[[-2.73  2.85 -0.20  2.13 -3.08  0.07 -2.00]
 [ 2.05 -1.72 -0.31  0.41  0.55  0.03 -2.53]
 [ 3.63  0.21  0.82 -1.82  0.77 -2.85 -0.99]
 [-3.56 -3.47  0.58 -1.38  1.10  5.67 -2.82]
 [-2.83  3.43 -2.56  5.77  1.51  1.46  0.28]
 [ 3.46 -1.02 -3.22  2.34  2.90  2.29  0.90]]
->
[[-3.56 -3.47  0.58 -1.38  1.10  5.67 -2.82]
 [ 2.05 -1.72 -0.31  0.41  0.55  0.03 -2.53]
 [ 3.46 -1.02 -3.22  2.34  2.90  2.29  0.90]
 [ 3.63  0.21  0.82 -1.82  0.77 -2.85 -0.99]
 [-2.73  2.85 -0.20  2.13 -3.08  0.07 -2.00]
 [-2.83  3.43 -2.56  5.77  1.51  1.46  0.28]]

[[-2.03 -3.44  0.32  0.34  1.29  0.03  0.91 -1.52 -0.68  0.38 -1.15 -0.89
  -0.29 -0.64]
 [ 1.15 -5.64 -0.23 -2.82 -0.06  0.31  0.51 -0.63 -4.25  0.46 -1.73  0.25
  -0.68 -3.50]
 [-3.28  4.74 -0.20  0.09 -1.31 -0.50 -0.95 -1.73  1.00 -1.31 -2.43 -0.39
  -0.30  2.08]
 [ 1.55 -0.37 -0.29 -2.34  1.55 -0.40  1.03  0.40  0.33  0.46  1.80 -0.57
  -0.08  0.57]
 [ 2.87  3.10  0.87 -1.74  1.16 -0.15  0.10  0.15  4.44  1.03  3.67 -0.14
   0.20  1.41]]
->
[[ 1.15 -5.64 -0.23 -2.82 -0.06  0.31  0.51 -0.63 -4.25  0.46 -1.73  0.25
  -0.68 -3.50]
 [-2.03 -3.44  0.32  0.34  1.29  0.03  0.91 -1.52 -0.68  0.38 -1.15 -0.89
  -0.29 -0.64]
 [ 1.55 -0.37 -0.29 -2.34  1.55 -0.40  1.03  0.40  0.33  0.46  1.80 -0.57
  -0.08  0.57]
 [ 2.87  3.10  0.87 -1.74  1.16 -0.15  0.10  0.15  4.44  1.03  3.67 -0.14
   0.20  1.41]
 [-3.28  4.74 -0.20  0.09 -1.31 -0.50 -0.95 -1.73  1.00 -1.31 -2.43 -0.39
  -0.30  2.08]]

[[ 1.46  2.62]
 [-0.51 -0.03]
 [-1.01 -1.37]
 [-1.38 -2.29]
 [ 4.12  5.49]
 [-1.14 -1.48]
 [-0.63 -0.23]
 [ 0.90  1.91]
 [-1.35 -2.24]
 [ 1.17  2.11]]
->
[[-1.38 -2.29]
 [-1.35 -2.24]
 [-1.14 -1.48]
 [-1.01 -1.37]
 [-0.63 -0.23]
 [-0.51 -0.03]
 [ 0.90  1.91]
 [ 1.17  2.11]
 [ 1.46  2.62]
 [ 4.12  5.49]]

[[ 0.49 -4.48 -0.87 -3.46]
 [ 1.97 -4.06 -4.51 -0.87]
 [ 0.55 -0.80 -1.75 -1.14]
 [ 1.09 -1.59 -4.50 -2.12]
 [ 0.66 -2.77 -5.14 -5.49]
 [ 0.26 -0.57 -0.90 -0.38]
 [ 1.91 -3.47 -6.76 -2.94]
 [ 0.28 -1.04 -2.39 -2.71]
 [ 1.65 -6.58 -2.16 -2.19]
 [ 1.65 -3.36 -4.36 -1.27]
 [ 2.00 -6.38 -2.92 -1.90]]
->
[[ 1.65 -6.58 -2.16 -2.19]
 [ 2.00 -6.38 -2.92 -1.90]
 [ 0.49 -4.48 -0.87 -3.46]
 [ 1.97 -4.06 -4.51 -0.87]
 [ 1.91 -3.47 -6.76 -2.94]
 [ 1.65 -3.36 -4.36 -1.27]
 [ 0.66 -2.77 -5.14 -5.49]
 [ 1.09 -1.59 -4.50 -2.12]
 [ 0.28 -1.04 -2.39 -2.71]
 [ 0.55 -0.80 -1.75 -1.14]
 [ 0.26 -0.57 -0.90 -0.38]]

[[3.20 2.46]
 [1.35 1.88]
 [1.70 5.26]
 [0.54 1.79]
 [2.76 0.77]]
->
[[2.76 0.77]
 [0.54 1.79]
 [1.35 1.88]
 [3.20 2.46]
 [1.70 5.26]]

[[-4.05 -2.45 -4.89 -3.85  5.08  2.40]
 [-5.20 -5.29  0.40  0.42 -2.01 -3.13]
 [-0.41 -5.37  5.83  1.49 -4.61 -1.67]
 [-2.48 -6.12  1.90  3.04  5.08  2.78]
 [-4.54  3.92  4.77  2.07 -2.14 -1.93]
 [-6.19  2.66 -5.79 -2.90 -0.85 -1.05]
 [-5.20 -5.87  0.64 -5.20  1.15  0.13]
 [-6.18  4.98 -1.38  4.60  0.43 -3.28]
 [-4.49  3.50  5.12 -1.17  4.94 -5.74]
 [-5.97 -3.19  3.16  2.90  1.00 -4.31]]
->
[[-2.48 -6.12  1.90  3.04  5.08  2.78]
 [-5.20 -5.87  0.64 -5.20  1.15  0.13]
 [-0.41 -5.37  5.83  1.49 -4.61 -1.67]
 [-5.20 -5.29  0.40  0.42 -2.01 -3.13]
 [-5.97 -3.19  3.16  2.90  1.00 -4.31]
 [-4.05 -2.45 -4.89 -3.85  5.08  2.40]
 [-6.19  2.66 -5.79 -2.90 -0.85 -1.05]
 [-4.49  3.50  5.12 -1.17  4.94 -5.74]
 [-4.54  3.92  4.77  2.07 -2.14 -1.93]
 [-6.18  4.98 -1.38  4.60  0.43 -3.28]]
